In the rows, zero is written as 128.
Each path below is one point turned by a fixed rotation once a step. After each direction that follows a path, write how fast that rotation turns it, in degrees each step (0 if it stays still).
Each turn is a multiple of 5 degrees from 10 to 175, or 0.
Each row of a path follows its step; steps can be skipped.

step 0: [133 125 108 128 131 128 130 135 120 113 127 127 127 131 128 127 147 137
 132 126 120 112 122 132 137 117 120 124 146 134 123 136 131 137 134 137
 134 128 132 127 134 110 135 135 125 128 139 127 125 127 122 135 130 127
 144 125 138 133 139 132 112 127 135 138 122]
step 3: [127 142 123 123 119 126 129 125 121 120 128 122 140 141 134 120 132 124
 130 121 137 135 131 145 133 135 135 138 136 120 132 133 131 125 137 118
 122 143 139 122 123 129 137 120 132 115 138 117 133 126 142 135 112 127
 123 132 112 132 112 138 125 141 128 128 129]
step 6: [142 123 138 146 139 129 132 138 119 115 123 135 135 136 125 132 123 130
 120 141 125 123 129 128 130 119 128 136 143 120 142 118 130 125 124 142
 145 142 125 114 123 126 136 126 124 137 122 124 135 133 125 133 130 117
 130 130 128 132 130 115 124 131 131 145 129]
step 9: [142 136 131 136 127 131 132 109 127 115 113 131 120 136 133 133 142 137
 148 130 123 124 127 123 136 148 130 119 123 137 127 134 137 131 127 131
 127 142 129 128 130 129 122 129 129 107 139 116 124 134 125 123 125 130
 128 141 120 137 128 130 125 126 128 125 135]
step 12: [137 131 122 123 122 125 115 128 121 116 135 126 126 130 131 119 130 140
 118 145 120 127 132 148 134 120 120 128 136 126 113 109 120 129 129 117
 134 132 137 130 125 120 132 127 128 127 141 131 133 128 133 129 130 116
 118 135 142 133 128 125 108 124 129 141 126]
step 17: [139 119 116 125 122 131 128 136 125 128 127 138 147 116 128 130 121 129
 134 134 138 127 133 127 128 129 120 141 135 137 125 139 124 117 125 136
 139 116 118 113 126 126 138 130 119 123 124 137 132 136 131 134 144 139
 128 129 130 114 143 136 122 130 122 143 114]
step 18: [130 131 149 135 143 125 122 119 121 124 119 129 119 134 126 131 136 133
 112 143 124 116 127 134 141 142 133 126 130 120 126 109 118 124 135 140
 128 140 118 127 131 125 135 132 130 123 132 132 114 130 124 142 127 120
 136 121 137 126 125 129 130 137 136 127 119]
step 21: [134 132 124 129 121 153 113 124 123 122 108 129 127 124 132 125 138 135
 138 132 125 131 123 141 125 141 133 129 122 123 131 130 130 121 122 125
 121 132 131 127 135 146 110 136 138 133 125 122 135 141 130 132 120 129
 119 135 137 133 121 127 123 111 122 138 136]
step 28: [123 135 121 121 110 126 141 130 140 116 131 140 127 122 136 122 110 127
 150 126 135 128 127 124 130 119 122 111 125 124 130 132 127 123 125 122
 131 142 118 126 120 125 132 132 127 128 123 122 121 135 127 130 132 138
 127 109 125 123 136 135 127 117 145 128 123]
Directions:
[129 125 126 126 127 128 127 128 129 128 131 129 124 130 131 125 128 129
 130 130 126 128 131 126 129 126 126 127 130 129 130 127 130 127 124 127
 124 125 128 131 130 125 129 127 126 130 133 131 127 131 132 126 130 126
 130 130 127 128 127 128 127 129 130 123 131] | 95
[129 126 124 130 129 128 129 124 127 130 129 131 128 128 124 130 127 132
 129 131 128 130 129 127 126 128 128 128 125 129 125 129 127 129 128 129
 129 126 130 128 125 127 125 128 129 123 130 133 131 125 129 126 128 127
 127 131 125 130 130 125 129 125 129 131 128] | 145
[129 132 130 125 129 126 129 125 124 127 131 130 129 131 127 125 130 127
 124 128 127 130 132 124 127 130 128 125 129 127 129 128 128 129 127 126
 127 128 129 129 128 126 128 131 129 126 125 131 129 129 124 128 129 126
 126 129 127 126 126 132 131 129 125 129 126] | 65
[125 129 131 127 128 128 127 127 128 128 129 126 129 130 125 127 121 127
 127 129 129 126 127 131 130 127 128 132 131 127 130 132 126 129 126 127
 128 126 131 127 130 130 129 125 123 126 127 129 130 130 131 126 130 128
 126 130 127 127 130 126 130 131 126 130 128] | 155
